[-10.1   7.2 -35.7 -19.7  33.0 -69.4] : R
[-10.1   7.2 -35.7 -19.7  33.0  13.0] : U
[ 83.6   1.5  40.9 -60.6 -20.3  -8.6] : K
[-10.1 -35.7 -19.7   7.2  33.0 -69.4] : P
q: [-10.1   7.2 -35.7 -19.7  33.0 -69.4] : R
q: [-60.6 -20.3] : K

[ -1.4 -11.3   9.6  -8.3  24.2   7.4  -4.9  -6.2  47.2  13.2 -42.1  11.9
  -8.8  11.7 -25.2 -35.4 -22.2  20.2   9.7   7.8  48.6  13.1  40.2  20.1
 -16.9  18.5  -1.3 -52.4  21.4]  Y
[ -8.7  -3.4  17.5 -15.7  18.4  19.2  -3.4 -15.4  66.9 -49.3 -71.5  19.7
 -18.2 -15.6 -32.5 -33.9 -31.6  27.0   8.9  14.6  51.6  14.2  51.8  11.8
 -23.7  23.5 -15.0 -60.3  17.2]  N
[ -1.4 -11.3   9.6  -8.3  24.2   7.4  -4.9  -6.2  47.2 -50.1 -42.1  11.9
  -8.8  11.7 -25.2 -35.4 -22.2  20.2   9.7   7.8  48.6  13.1  40.2  20.1
 -16.9  18.5  -1.3 -52.4  21.4]  J
q: [  7.4  -4.9  -6.2  47.2 -50.1 -42.1  11.9  -8.8] : J
q: [ -1.4 -11.3   9.6  -8.3  24.2   7.4  -4.9  -6.2  47.2  13.2 -42.1  11.9
  -8.8  11.7 -25.2 -35.4 -22.2  20.2   9.7   7.8  48.6  13.1  40.2  20.1
 -16.9  18.5  -1.3 -52.4  21.4] : Y
where: [-15.7] : N, 4
q: [ 17.5 -15.7  18.4  19.2] : N
where: [-15.0] : N, 27

[-38.4   8.4 -52.7 -57.8 -44.9 -52.7 -15.7] = W
[-38.4   8.4 -52.7   8.5 -44.9 -52.7 -15.7] = H
[-33.2  50.8  -3.9  -4.2  22.9  -3.4   0.3] = X
[-52.8  50.8  -3.4  -4.2  22.9  -3.4   0.3] = Q
[-33.2  -3.4  50.8  -4.2  22.9 -16.7   0.3] = S
q: [-52.8  50.8  -3.4  -4.2  22.9  -3.4   0.3] : Q
q: [-33.2  -3.4  50.8  -4.2  22.9 -16.7   0.3] : S
q: [-3.4 50.8] : S
q: [50.8 -3.4] : Q

[ 22.2 -48.9  45.2 -24.4  22.2   3.1  84.5 -11.7]  F
[-43.4 -48.9 -38.8 -24.4  22.2   3.1  22.1 -11.7]  B
[-31.2  55.2  55.3  45.3 -31.2 -28.4 -61.7 -14.2]  E
where: [45.3] : E, 4
where: [22.1] : B, 7

